In the rows, 128 means zero.
One turn moves each row of this set onto another row. After a few examples, where does it send each row asked below?
gebim: [154 126 123 170 112 130 128 134 160 132 142 110 126 150]
Nus: [135 138 122 136 122 139 113 139 140  97 144 130 112 119]
fila: [147 100 121 154 109 137 125 127 168 100 140 129 122 129]
vivi: [162 109 128 162 105 136 126 138 157 129 134 114 113 160]
keb: [151 110 135 135 109 132 112 147 134  90 141 125 127 144]
Nipeb: [129 108 154 157 104 140 116 165 142 125 150 140 120 125]
Doz: [149 105 137 167 134 133 123 146 168 112 115 129 113 117]
gud: [149 105 139 155 141 146 121 146 127 120 130 143 112 156]
bibom: [156 121 156 135 125 132  97 162 161 119 135 134 121 142]
midu: [172 117 144 174 121 129 122 140 142 127 128 142 122 138]
vuf: [154 122 141 155 136 147 126 157 156  93 143 132 139 119]
libi: [145 145 136 149 106 136 102 154 150 119 138 117 111 115]
Lopin: [131 123 126 155 131 140 132 144 159 133 158 121 123 160]
rul: [130 127 141 158 136 141 139 145 132 129 154 142 120 143]
defot: [146 112 139 137 132 161 128 157 161 104 129 107 109 140]
fel: [165 125 135 173 129 136 111 132 144 135 122 125 120 142]
mede: [155 125 157 144 100 133 137 159 157 115 136 118 112 124]
dulo: [146 116 135 165 132 145 132 157 171 133 154 128 125 155]
Nunib: [137 112 137 162 122 140 151 152 134 116 155 136 120 147]
kegus: [131 142 124 145 137 138 118 153 160 104 142 122 113 115]
tubi: [147 120 140 158 131 143 124 133 116 127 127 135 110 144]
Kimev: [134 102 133 145 115 152 102 145 165 118 156 141 126 141]
rekas: [133 139 124 143 119 139 112 156 157 113 134 103 103 125]
Pezez: [144 140 131 137 121 144  90 144 144 113 138 131 111 123]
Gubun: [132  99 146 155 119 138 118 162 140 119 116 121  99 131]

Doz turns into fila
bibom turns into mede
Now these:
midu turns into vivi
Nus turns into Pezez
rul turns into tubi

One turn moves each row of this set onto another row. After a few examples, where does it send each row asked below?
Muze: [140 139 118 128 129 100 138 122 118 124 111 123 108 149 140 123 126 132
 143]
guv: [128 136 120 139 149 111 141 130 134 121 129 111 148 127 115 132 130 116
 119]
Bup: [124 137 127 126 134 101 121 119  94 132 111 122 126 144 140 118 124 127
 133]
Razi: [123 117 132  85 135 124 140 145 126 134 142 140 117 112 139 136 137 142
 116]
roz: [135 129 135  91 154 116 131 158 124 135 138 146 132 123 144 133 127 130
 122]
dig: [123 137 142 132 140 123 135  91 118 145 127 121 130 108 135 138 118 137
 127]
tapu: [126 133 129 142 115 110 138 123 109 124 115 132 118 148 141 124 135 138
 139]
Zeka: [131 123 139  83 126 116 145 133 133 123 157 129 125 111 138 138 133 138
 130]
tuvit: [133 110 149 105 149 124 133 145 127 135 146 140 119 125 154 134 140 140
 130]
Feler: [141 120 137 113 141 132 134 133 126 141 148 149 114 130 163 140 124 127
 129]
Kom: [140 129 127 118 139 131 143  93 112 138 131 119 133 121 117 127 117 141
 140]
des: [132 142 124 135 130 111 143 122 147 120 124 124 141 117 116 119 136 119
 115]
dek: [114 145 119 127 129  96 128 124 136 117 129 105 135 116 124 133 134 129
 117]
Zepi: [136 131 133  86 151 117 135 146 118 127 135 140 128 138 138 121 139 116
 109]
nanor: [136 141 132 111 132 117 150  99 114 151 119 118 128 118 116 143 118 144
 132]

dig turns into Bup
Zepi turns into Zeka
Now these:
Kom turns into Muze
tuvit turns into roz
guv turns into nanor

